In the rows, 128 means zero.
Each path below is one point turned by a fixed rotation once a step. After each direction that follows a path, write how fast that rotation turns it, in deg/step (0 if it stays still).
Each turn is a multiple of 5 degrees from 10 to 175, or 0.
Each row of a path follows its step; steps can be skipped.

step 4: [129 133 126 123 137 134 124 134 127 129 127 131 133 129 128 126 120 128
 131 124 129 129 127 119 132 131 125 122 131 126 124 133 125 130 127 126
 119 128 131 138 127 126 140 137 128]
step 6: [128 130 130 132 131 133 129 132 127 133 130 129 139 128 135 122 125 127
 131 138 127 132 123 127 130 126 128 125 124 130 123 140 124 125 124 136
 127 129 132 136 120 129 128 135 122]
step 14: [122 123 122 129 132 130 130 127 123 134 123 128 129 132 128 128 123 119
 126 128 122 132 119 125 128 130 133 131 128 130 127 135 131 129 127 126
 129 125 133 144 118 124 132 133 127]
step 16: [129 126 125 133 130 132 133 136 126 127 128 126 139 117 126 123 124 125
 127 130 130 126 115 128 130 139 128 128 125 129 124 127 131 132 127 124
 129 132 127 136 125 128 129 137 130]
step 18: [124 127 132 133 134 124 130 130 130 119 126 133 127 125 125 124 124 125
 126 136 123 127 113 133 119 130 131 130 126 125 123 131 125 127 128 135
 121 129 128 129 127 132 125 137 127]
step 23: [130 119 118 133 131 132 125 125 133 124 125 129 130 130 127 118 119 125
 122 131 128 132 126 128 128 127 134 128 127 127 124 136 126 124 130 128
 134 131 133 135 125 123 123 140 129]
step 26: [121 132 124 126 127 131 127 124 128 122 131 134 128 125 132 127 127 118
 129 122 128 130 113 132 123 130 127 122 124 133 118 133 131 131 131 127
 127 130 128 132 130 127 135 135 128]
Directions:
[128 132 130 126 127 129 127 130 131 126 129 128 129 131 128 129 129 127
 128 128 129 129 129 128 130 126 129 125 127 131 126 128 130 128 127 129
 126 128 130 127 128 130 128 128 124]	160
[127 127 125 128 126 128 129 126 128 131 127 127 126 127 131 130 128 127
 128 126 130 127 126 126 128 127 127 127 126 127 127 130 130 128 130 130
 127 131 129 128 129 131 127 124 128]	155
[131 127 129 129 126 127 127 129 127 129 128 126 131 126 127 129 126 129
 127 126 130 127 128 126 131 126 127 128 127 127 128 126 127 129 126 126
 131 126 127 129 132 132 129 130 128]	85
[129 126 126 128 128 129 130 128 127 126 126 130 128 128 127 129 127 125
 130 124 127 127 128 129 130 126 128 123 130 129 130 125 129 129 129 127
 130 128 130 129 127 126 126 129 127]	120
